50 stands for zero in the data rows.
Here is a table of points, one per row:
(64, 64, 65, 65, 61, 69, 67, 70)
(61, 59, 64, 64, 61, 59, 62, 61)
(65, 64, 57, 61, 65, 67, 64, 59)
(61, 50, 64, 63, 59, 63, 59, 64)
(63, 59, 61, 68, 64, 55, 64, 64)
(69, 61, 62, 64, 66, 69, 70, 68)
(62, 55, 64, 62, 66, 57, 64, 62)
(62, 61, 64, 63, 66, 64, 66, 66)
(70, 64, 57, 66, 64, 66, 69, 70)
(63, 61, 63, 62, 67, 50, 57, 64)
(66, 57, 62, 67, 69, 50, 64, 62)
(63, 59, 57, 59, 61, 62, 64, 62)
(61, 62, 63, 57, 64, 65, 57, 62)
(64, 64, 65, 64, 61, 67, 66, 65)
(57, 62, 59, 59, 65, 55, 65, 61)
(59, 63, 64, 64, 64, 62, 68, 63)
(59, 64, 61, 62, 57, 50, 59, 59)
(59, 63, 66, 67, 64, 59, 61, 62)
(62, 63, 59, 69, 69, 64, 59, 62)
(66, 50, 64, 71, 69, 63, 64, 62)
(64, 61, 64, 67, 68, 70, 59, 59)
(55, 50, 80, 79, 77, 69, 79, 79)
(70, 57, 66, 73, 73, 62, 64, 70)
(57, 62, 66, 65, 66, 57, 61, 55)
(59, 57, 57, 69, 65, 61, 63, 67)
(66, 55, 61, 64, 63, 61, 66, 66)
(67, 55, 59, 67, 71, 61, 66, 70)
(68, 57, 59, 66, 72, 68, 71, 71)
(62, 59, 64, 64, 68, 55, 67, 64)
(63, 57, 61, 64, 69, 50, 66, 61)
(67, 68, 55, 59, 57, 70, 66, 68)
(66, 63, 57, 55, 59, 64, 62, 67)
(69, 68, 59, 57, 50, 67, 61, 64)
(67, 68, 59, 59, 61, 69, 69, 67)
(65, 65, 55, 55, 62, 65, 69, 66)
(70, 71, 59, 61, 55, 70, 65, 66)
(72, 69, 59, 64, 61, 68, 65, 64)
(68, 66, 63, 63, 50, 69, 68, 64)
(72, 64, 57, 63, 59, 63, 66, 62)
(71, 64, 62, 55, 61, 71, 67, 64)
(64, 69, 57, 57, 55, 71, 65, 62)
(66, 68, 59, 59, 57, 70, 64, 67)
(55, 70, 79, 62, 50, 74, 55, 50)
(62, 71, 69, 63, 66, 61, 61, 55)
(57, 66, 67, 59, 59, 57, 61, 55)
(57, 73, 71, 55, 59, 57, 55, 61)
(55, 66, 64, 62, 63, 55, 50, 57)
(64, 74, 72, 64, 57, 55, 57, 55)
(59, 69, 67, 62, 59, 61, 55, 55)
(62, 65, 68, 61, 64, 64, 59, 57)
(61, 69, 71, 63, 66, 61, 50, 55)
(50, 62, 64, 66, 63, 64, 57, 55)
Along one direction, these points spread out more than along any other. How far along it is each point below, from 0 to 9? The average falls between 4 and 5, and the first point above lies past it.
(64, 69, 57, 57, 55, 71, 65, 62) 3
(62, 55, 64, 62, 66, 57, 64, 62) 5
(62, 59, 64, 64, 68, 55, 67, 64) 6
(57, 73, 71, 55, 59, 57, 55, 61) 1
(61, 50, 64, 63, 59, 63, 59, 64) 5
(62, 65, 68, 61, 64, 64, 59, 57) 3
(57, 66, 67, 59, 59, 57, 61, 55) 2
(65, 65, 55, 55, 62, 65, 69, 66) 5
(62, 61, 64, 63, 66, 64, 66, 66) 5
(67, 68, 59, 59, 61, 69, 69, 67) 5
(67, 68, 55, 59, 57, 70, 66, 68) 5
(69, 68, 59, 57, 50, 67, 61, 64) 3
(59, 63, 66, 67, 64, 59, 61, 62) 4
(67, 55, 59, 67, 71, 61, 66, 70) 7
(72, 64, 57, 63, 59, 63, 66, 62) 5
(59, 64, 61, 62, 57, 50, 59, 59) 3
(62, 71, 69, 63, 66, 61, 61, 55) 3
